In the rows, zero is written as 128.
One turn moves each row of this set onto another row. After a few examples, where does it send each row asked below?
gil: [130 112 151 136  93 151  87 163 100 145 125 141 113]
foz: [140 119 101 155 118 127 139 127 101 122 175 154 133]
Perem: [118 119 174 128 159 147 151 115 102 151 136 145 126]
Rerin: [123 113 146 165 134 124  70 121 139 121 110 123 153]
gim: [130 113 101 108 166 150 123 125 160 106 109 121  96]
kuf: [136 105  96 109 122 162  92 152 136 151 108 111 124]
fub: [121 129 136 160 106 126 160 120 118 132 108 141  77]
sor: [124 138 125 110  82 122 167 133 130 136 111 134  96]
gorol: [109  98 149 133 131 136 119  79  93 100 104 104 124]
vuguz: [116 152 148 130 121 102 143 154 160 148 129 145 138]
Zil: [104 147 124 120 187 136 115 129 109 145  93 129 134]
bep: [102  89 106 165 121 150 129 103 157 115 130 126 112]
rabo: [114 137 108 130 175 117  89 144 144  88 116 128 119]
tego: [ 96 122  83 113 141 126 125 129  98 108 153 104 145]
tovuk: [107 125 162 161 123 101 124 153 151 129 155 125 136]
befo: [117 110 123  86 149 132  99 133 119  80 121  93 111]
Saran: [179 115 158 128 106 108 127 116 103 126 120 105 134]
tadev: [151 151 144 101 101  89 137 132 107 118 121 122 149]

Zil goes to tego
Perem goes to foz
bep goes to Rerin
Now find these:
befo goes to gim
Saran goes to fub
sor goes to vuguz

One turn moves each row of this set onto another row. After a few examples, where does it send each row asked below?
Subu: [100 137 145  86 130 140 101 142 122 112 130  96 129 139 186 132 142 128
 121 162 127  82 145 143 129 182 119 144 128 103 169 114  99 135 128 127
 108 145 148  93 139 129 135  89 107 118 129 136 131 100 100 145 170 171
 107]
lim: [145 130 127 153 152 121 173 146 152 105 147 121  62 137 130 123 152 152
  95 154 119 157 126 107 121 149 124 116 131 145 103 133  91 150 127 138
 107 129 125 152 157 134 149 139  86 189 147 123 108 143 114 117 144 122
 151]
lalu: [122 107 125 122 108 125 131 133 170 135 100 121 123 123 133 123 107 175
 137 141  78 100 117 132 124 121 182 126 148 149 171 157 104 128 134 159
 108 173 139 122 108 101 102 130 113 151 133  98  92 134 144 108 158 152
  96]
ragef: [154  83 139 127 136 131 135 119 116  70 121 142 106 122 140 148 100 145
 130  87  87  97 137 100 110 156 119 107 140 158 106 117 162 113 120 147
 148 136 124 117  97 128  99 152 149 133  96 147 131 117 100 144 132 119
 133]
Kizoz: [120 149 142 169 137 134 159 133 155 141 121 172 133 119 146 130 141 138
 119  75 153 142 142 145 130  91 134  96  98 110 148 138 134 114 128 151
 105 118 147 109 148 170  93 114 144 123 137 132 155 129  93 129 108 138
 154]
rulig: [141 141  90 104 125 146 109 169 142 132 118 138 151 150  83 112 151 102
 116 132 142 110 145 113 157 149 159 143 131 131 130 119 158  91 150 113
 123 138  89 154 133 160 141 122 129 109 111 156 166 148 128 139 135 130
 121]
reva: [127 142 143 180 131 129 154 137 164 141 116 171 132 124 142 124 148 145
 107  74 149 145 140 154 131  97 132 108  86 108 141 144 133 117 131 141
 123 117 148 101 148 148 100 125 149 127 131 124 152 118  93 141 117 133
 163]
numun: [122 100 131 115 111 119 116 127 159 131  99 134 132 125 131 124 111 181
 122 153  91 108 108 118 122 129 184 138 136 159 168 157 104 122 132 143
 107 156 151 126 104 105  96 140 109 164 133  97  93 147 134 106 161 138
  82]
fer: [121 124 147  96 122 126  85 117 133 131 122 116 114 114 148 112 158 121
 127 144 176  99 106 111  99 101 111  99 108 103 135 129 103 105 134 114
 106 134  69 146 153 106 161 145 120 163  89 115 154 121 164 150 143 117
 147]
peke: [107  69 146 111 133 118 120 157 101 134 133 128 111 140 127 137 141 140
 129 158 105 131  97 178 116 122 101 138 127 162 114 141 150 147 111 105
  94 100 162 125 136 131 127  96 161 102  81 147 139 116 114  79 140 122
 118]
duv: [120 123 141 107 119 114 121 162 155 176 128 106 129 120 167 160 118 135
 141 153 124 133 134 139 129  84 116 115 128  77 107 124 111 150 155 167
 144 150 124 129 132 146 169 119 164 141 158 119 118  86 110 123 141 114
  94]
reked: [105  67 150 119 139 105 112 146 107 128 133 121 137 137 133 137 145 141
 136 158 101 130 102 173 134 124 106 136 146 168 103 133 143 132 106 108
 102  87 157 140 130 134 146 101 163  99  82 152 144 123 121  92 138 128
 122]
keb: [117  70 150 114 133 126 113 142 108 137 132 130 126 146 138 133 141 141
 136 161  95 118 101 174 137 132 111 133 147 166 113 145 152 134 105  99
 111  87 154 129 131 141 136  93 155  93  83 152 147 119 113  84 142 106
 123]
nafis: [159  89 135 126 130 133 155 112 130  64 132 128  98 134 142 143 113 142
 127  94 102 120 140 102 124 151 115 111 141 177  94 119 148 115 122 155
 150 137 130 124 102 120  95 154 150 136  98 149 128 123 103 159 115 118
 131]
Kem: [145 122 129 157 164 114 160 138 153 121 146 117  61 142 134 128 151 148
  88 140 122 162 132 114 130 131 116 126 125 141 105 117  90 157 128 148
 112 140 134 148 163 130 147 143  97 188 154 114 107 140  99 116 131 126
 133]
Musip: [111 128  84 115 109 151 123  93 129 138 141 101 123 138 102 119 125 151
 142 175 147 143 144  93 102 170  98 109 123 119 138 119 110 132 151 114
  80 158 144 121  92 150 123 141 125  98 142 119 101 148  94 132 105 127
 168]
vad: [138 121  88 101 128 150 114 153 139 122 131 140 153 143  90 119 156 103
 127 132 135 107 140 109 173 164 162 136 141 136 123 118 155  90 141 124
 122 126  85 149 128 144 127 118 136 112 107 157 168 166 113 134 134 118
 132]
tavet: [ 99 121 134  80 124 137  99 153 123 116 127 104 137 147 180 123 142 119
 120 155 138  75 139 145 126 179 122 142 134  94 173 112 102 129 124 138
 115 152 122 103 146 136 128  75 111 121 115 153 127 106 108 135 160 167
 113]
Nosiz: [124 125  83 106 114 143 130  92 127 134 144 105 112 156 110 129 129 143
 134 173 144 149 143 101  96 178  88 134 131 120 136 116 111 135 126 109
  84 156 143 125  84 150 116 145 146 109 137 116 102 138 107 140  97 140
 172]
galo: [129 123 144  97 120 122  95 115 125 134 131 117 117 101 151 118 151 138
 126 141 185 115 114 122  90 105 112  98 103 122 124 128 103 103 122 117
 107 125  72 143 156  95 164 168 122 145 104 116 155 130 166 150 141 110
 129]
Fesu: [107 147 143 174 127 124 144 131 163 136 111 174 131 117 152 123 148 128
 127  77 156 146 139 152 121  99 136 102  97 118 149 160 141 111 135 148
 131 119 141 111 147 146  82 111 139 113 130 137 147 118 106 138 116 134
 157]
Gaf: [118 113 134 126 110 129 132 123 157 133  96 123 127 128 133 128  99 180
 130 159  85  96 127 124 112 116 187 131 139 148 162 157 110 131 132 148
 104 163 139 123 113 105 112 130 116 159 139 103  89 134 135 104 158 157
  76]
Kisov: [128 118 146  95 123 133  79 122 145 134 132 110 118 123 158 113 157 132
 129 132 186 100 109 111  91  98 117 100 121 113 132 132  96 107 125 114
 105 121  77 141 154  87 157 150 116 168 101 129 153 140 157 149 144 111
 137]
ges: [121 118 147 118 105 123 118 157 148 180 127 108 122 129 159 153 117 126
 138 137 121 137 120 136 133  91 119 118 124  80  78 121 110 143 163 163
 145 132 140 133 133 149 154 123 170 142 156 115 116  84 120 128 145  94
 102]
zab: [119 134  90 111 105 149 129  89 135 119 137  96 117 153 105 120 142 148
 133 164 140 149 130  93  92 185  96 120 131 128 124 113 116 127 140 120
  82 148 141 128  84 149 122 141 128 101 142 111 102 138 103 140  93 138
 162]

Kisov goes to lalu
keb goes to fer
Now find these:
ges goes to lim
duv goes to Kem
numun goes to Fesu

One turn moves each row of this set onto another row. After a few examples, where does it send each row asked below?
Gez: [129 123 135 125 140  25 162 128 128 130 143 141 125 125 125 145 157 151
  89 115 123 101 117 124 132 146  84 115 127 119 128 125 111 140 119 111
 111 138 151 129 131 155 138 119]
rikom: [136 145 113 124 141 155 118 141 124 145 106 122 123  67 132 171 137 128
 100 147 122 146 140 148 141 138 111 138 130 117 127  77  94 101 110 128
 137 176 133 123 118 192 121 114]
kiful: [140 103 144 128 118  54 154 161 107 111 160 129 135 140 110 136 146 130
 109 100 141  86 119 125 104 125  76 135 140 113 103 128 114 162 120 123
 110 145 139 141 132 152 148 107]
mipu: [116 127 132 145 110 190 141  99 130 123 104 140 115 145 136 113 142 125
 113 162 108 113 124 137 165 144 143 122 132 131 137 138 113  47 119 120
 123 116 117 140 103 175 113 127]
dage: [120 151 124 132 138  75 118 126 118 133 129 141 129 152 119 119 121 113
 110 126 129 115 138 117 107 116  84 141 136 128 113 134 126 192 122 136
 131 168 157 141  74 107 153 126]
lubu: [115 160 121 128 147  63 123 113 126 140 121 146 125 144 124 123 125 120
 104 131 123 121 138 116 119 126  85 133 132 130 122 134 123 185 121 130
 132 167 160 136  75 107 149 129]
Vobu: [151 131 125 135 140 147 119 135 131 138 106 113 120  76 135 174 146 154
  96 143 127 141 131 153 134 143 118 126 113 121 130  84  95  81 118 127
 138 182 132 127 123 180 135 120]
gav: [127 109 140 153  94 211 136 124 117 107 120 130 122 158 128 108 135 115
 128 150 124 102 125 139 142 129 140 134 138 128 116 142 119  58 122 131
 123 123 107 149 102 172 121 121]
kisu: [156 114 130 137 121 175 109 167 112 122 125 107 128  88 120 166 132 126
 115 130 144 130 134 153 110 122 111 147 129 113 107  86 100 104 117 139
 137 189 120 135 121 179 138 109]
Ditek: [145 103 146 135 127  36 155 142 121 113 154 130 128 138 120 142 157 154
  98 105 137  90 112 128 111 136  84 116 123 116 116 131 113 141 123 117
 113 145 142 138 135 144 153 114]
vadu: [133 139 134 140 133  75 115 128 121 122 132 134 126 159 118 120 125 126
 111 122 137 111 132 122  98 117  88 136 126 127 109 140 127 181 127 134
 132 176 153 146  77  96 163 126]
kasab: [139 136 117 124 129 171 114 161 109 137 116 117 129  74 122 165 129 111
 112 138 133 138 142 148 128 125 106 152 139 114 114  81  97 115 112 137
 134 179 126 128 116 192 124 107]
rufe: [120 124 127 119 146 114 136 134 141 141 128 159 123 115 157  87 115 157
 167 131 130 126 127 124 139 137 182 116 119 122 136 142 115 177 122 130
 117  81 101 117 139  81 129 123]
fik: [122 121 128 119 138 124 134 143 134 137 133 156 126 118 153  84 110 147
 172 127 134 121 130 123 133 131 179 124 125 120 129 143 117 184 122 133
 116  82  97 121 138  83 131 119]
ner: [121 143 121 127 108 199 125 138 134 124 159 128 125 113 151 170 154 123
 155 137 117 136 143 136 144 136 130 124 120 130 141 129 160 105 122 125
 133  50 122 123 147 115  99 125]
vef: [124 119 131 123 143 116 136 135 141 137 130 155 123 118 156  87 115 161
 167 130 134 122 124 125 134 138 183 115 116 122 133 146 117 173 125 129
 116  83  99 119 140  77 133 124]
lok: [125 117 132 123 138 120 134 143 136 134 134 154 124 122 153  84 114 157
 171 126 136 121 126 125 129 132 181 120 120 120 129 146 118 180 125 130
 115  86  97 121 139  78 134 121]
Desu: [128 110 141 155 103 196 140 108 129 112 112 130 117 156 133 110 143 133
 118 156 117 105 120 140 148 138 145 122 126 132 127 144 116  42 123 122
 122 121 109 145 105 168 123 126]
Tidi: [113 121 130 141  97 214 137 124 113 117 117 137 125 150 125 107 129  97
 128 157 115 106 132 133 153 126 136 143 150 127 119 136 116  73 116 130
 121 116 110 146 101 182 109 117]
Sot: [124 141 123 130 113 193 125 133 137 122 158 127 122 113 154 172 157 134
 152 138 116 136 141 137 145 137 134 118 116 131 145 131 160  97 122 123
 133  50 122 123 149 114 100 128]
pak: [124 137 125 130 104 203 122 144 130 120 163 125 127 117 149 171 153 124
 158 133 121 131 143 138 140 131 132 126 121 130 137 131 161 105 125 128
 134  52 119 126 148 111 101 123]
viz: [165 112 136 144 128 160 112 152 127 122 118 105 125  87 129 171 143 153
 105 134 141 132 128 156 116 133 118 131 111 118 117  91 100  82 122 132
 136 192 120 135 124 172 146 115]
sud: [135 139 135 144 139  62 120 115 129 126 125 133 123 157 125 125 132 144
 103 123 133 113 128 121 103 126  93 123 115 131 118 142 127 166 128 131
 132 176 155 143  79  93 167 132]
vipo: [129 135 127 133 109 194 123 135 137 120 159 123 123 117 153 174 158 139
 153 136 120 134 137 140 142 138 136 118 111 132 144 132 160  92 126 124
 135  53 120 125 148 108 107 129]
mused: [121 123 128 116 122  52 157 157 104 124 154 143 136 128 112 134 145 110
 108 107 131  95 127 119 121 126  72 141 154 112 108 120 113 177 115 124
 110 135 145 135 126 164 130 104]
pavi: [117 126 125 118 143 119 136 139 138 143 129 159 125 115 154  84 114 150
 170 130 130 125 130 121 137 134 179 123 124 119 132 142 117 184 122 131
 115  80 101 116 139  84 126 121]
Rebav: [116 138 125 112 137  35 162 136 117 137 142 148 130 118 118 142 150 122
  96 116 119 105 126 119 136 138  76 129 145 116 124 118 108 164 112 115
 111 131 153 126 127 167 126 110]
zoz: [131 132 128 134 106 200 121 142 131 116 162 121 124 119 151 170 155 134
 156 133 124 132 140 139 137 132 133 121 115 129 138 134 162  99 126 126
 134  54 118 126 148 109 107 128]
Famu: [104 134 125 137 106 200 142 108 122 127 106 143 118 142 132 110 134 104
 119 164 107 115 130 133 165 135 136 133 145 129 132 134 114  65 114 123
 124 109 117 139  99 184 104 120]
pil: [125 153 130 137 148  56 123 106 134 137 119 142 120 149 128 126 131 140
  99 132 124 119 132 120 115 131  91 122 119 134 128 136 124 169 124 128
 134 170 160 139  77  99 158 133]

Rebav goes to Ditek
mipu goes to gav
Vobu goes to kisu
Now find these:
rufe goes to lok
lubu goes to sud
vipo goes to pak

